S: [131 120 137 108 123 103 117 130 144 173  93 149 129 101  91 111 191 181
 108 139]
D: [160 108 142 144 111 119  50 105 128 114  93 107 124 148 134 134  54 119
 181 122]
G: [131 120 137 108 123 103 157 130 144 173 115 149 129 101  91 111 191 181
 108 139]
E: [121 102 135 131 138 119  99 126 154 149  44 158 115 140 127  82 136  61
 111 124]
U: [ 42 128 110 109 128 132 169 115 119 112 101 100 130 169 131 138 176 187
  54 133]
A: [142 151 146 138 150 144 142 146 138 102 219 117 125 113 135  84 116 158
  70 115]
M: [135 108 142 137 127 142 169 135 126 144 202 116 117  75 165 124 108  69
 141 135]
Z: [127 140 142 150 128 117  94 156 114 110  99 117 149 147 161 144 185  48
 134 122]
step -1: [110] | [109]
step -1: [ 99 117 149 147] | [ 98 116 148 146]
step -1: [116 117  75] | [115 116  74]
step -1: [173 115 149 129] | [172 114 148 128]
step -1: [101  91 111] | [100  90 110]
step +1: [149] | [150]

Gil: [ 64 214  74 161]
vipup: [209 159 204 182]
fesu: [ 77  83 183  56]
fimug: [111  64  64 126]
manom: [169  65  83 160]
step +1: [111] | [112]
step -1: [159 204] | [158 203]

dunif: [152 183  75 117  68  79  77]
nofi: [199 203  97  95 104 109 117]
laza: [132 134 131 149 126 124 127]
fut: [ 96  90 163 162 159 162 150]
nagoz: [215 229  74  81  80  88  99]
Tise: [ 89 104 137 175 125 120 117]
guvaf: [169 135 175 130 187 179 187]
norab: [179 193 100 131  98  84 107]
gigu: [132 159  95 143  85  85  89]
Musab: [148 131 151 131 156 159 157]
step -1: [95] | [94]
step -1: [163] | [162]
step +1: [162 159] | [163 160]
step +1: [131 156] | [132 157]

libav: [123 129 148 166 123 132 124 176 125 160 197 124 128 172 149 146 123 173
 124 144 125 123 136 166 143 185 172 133 123 130 131 127 125]
fuber: [127 151 123 173 130 140 123 165 164 144 151 128 127 170 168 146 124 174
 126 134 123 123 150 139 148 178 148 142 183 128 123 125 123]
zumi: [123 129 148 166 123 132 124 176 158 160 197 124 128 172 149 146 123 173
 124 144 125 123 136 166 143 185 172 133 203 130 131 127 125]
Rav: [148 160 125 125 174 141 126 123 130 123 127 157 224 123 137 127 145 123
 123 124 178 139 155 125 127 123 125 149 126 130 123 202 182]
dupud: [127 151 123 173 130 140 123 165 164 144 151 128 127 170 168 146 161 123
 159 142 154 152 153 123 123 123 124 145 124 143 141 185 179]
buke: [151 171 127 129 176 145 124 123 132 124 128 156 216 124 146 128 140 124
 125 123 179 133 156 125 129 123 125 150 125 127 124 199 178]
step -1: [123] | [122]
step +1: [127] | [128]
step +1: [124 128] | [125 129]
step -1: [123 132] | [122 131]
step +1: [126 130] | [127 131]
step +1: [125] | [126]
step -1: [176 145 124] | [175 144 123]

B: [165 102  71 212 204 127 105 158 136 152  94 160 162 140 139  89 110 104
 133 181 134 124 178 157 130 120 125 122 141 138 161 147 122]
F: [ 57 138 159  97  94 140 168 131 167 147 157  80 107 142 140 171 161 174
 101  70 148 133 106 100  87 153 132 183 122 124  81 132 135]
T: [102 109 117 193 175 150 117 145 151 129 157 122 187 144 127  89 131 137
  97 157 161 119 175 112  96 142 144  96 164  67  65 122 143]
step +1: [137  97] | [138  98]
step +1: [124 178] | [125 179]
step -1: [97] | [96]
step +1: [131] | [132]
step -1: [162 140 139  89] | [161 139 138  88]

seb: [169 162 119  95 128 133 135 127]
Lagi: [ 46  69 124 164 107 121  97  96]
meten: [ 46  69 124 164 107 121  97 182]
Sidof: [ 46  69 124 164 107 121  63 109]
step +1: [97] | [98]
step -1: [46] | [45]
step -1: [124 164 107] | [123 163 106]
step +1: [107 121] | [108 122]
step +1: [124 164 107] | [125 165 108]
step -1: [119  95 128 133] | [118  94 127 132]

mame: [101 145 143 138 178 166 114 132 134  89 128 154 202 121 162 148 160  88]
bego: [161 188  86 100 125 170 109 150 100 136 110 189 102 111 134 131 108  82]
kero: [102  88 149 129 216 130 146 131 147 121 128  96 183 137 168 109 144 107]
vomi: [100 148 134 148  93 156  89 134 132  72 139 174 193 131 114 182 133 120]
Ruko: [123 201 177 140 100 156 107 105  97 120 106 178 158  95 148 147 147 100]
bagem: [ 98 130 147 144 112 110  65 121 120 109 160 130 200 156 153 188 131 146]
tizub: [ 98 161  83 146 122 166 128 134 119 128 117 146 110 101 106 139  40  82]
dud: [166 156 132 116  97 145  90 114 123 114 121 221 182 134 134 142 151 110]
step +1: [116] | [117]
step +1: [117 146 110 101] | [118 147 111 102]
step -1: [ 97 120 106] | [ 96 119 105]

tilom: [ 67 147 119 114  65 226 117 160 101]
kure: [ 66 106 151 179 131  99  75  66  46]
fuvin: [155 121  58  39  51 166 126 137 113]
Sesi: [116 169  62 165 231  88 108 171 117]
vos: [153  80  94 160 235 139 178 171  97]
kezev: [137 151 190  96  80  87 176 104 221]
mab: [137 121 230 100 106  86 199  90 132]
sutel: [181  58  48  81  74 129 147 110 155]
rim: [135 112 223 106 118  85 194  91 103]
guz: [143 130 219 103  89  97 198  99 183]
gero: [ 62 111 149 184 129 109  68  62  51]
step -1: [151] | [150]
step +1: [ 94 160 235] | [ 95 161 236]
step -1: [ 88 108] | [ 87 107]
step -1: [151 179 131  99] | [150 178 130  98]

Tavos: [127 149 126 160 137 102  76 110 129  63 130 142  26  69 143 136  77 130
 118  92 129 129 127 155 134]
Suru: [104 124 106 134 163  98 109 137 111  86 100 156 103 101 142 117 109 106
 102 120 137 131 101 137 153]
Gom: [142 115 125 103  75 145 113 109 119 130 140 110 152 148  96 125 128 119
 127 127 127 106 138  86  87]
Bupep: [104 124 106 134 123  98 109 137 111  86 100 130 103 101 142 117 109 106
 102 120 137 131 101 137 153]
step +1: [142  26  69 143] | [143  27  70 144]
step -1: [131 101] | [130 100]
step +1: [109] | [110]
step +1: [101] | [102]
step -1: [134] | [133]

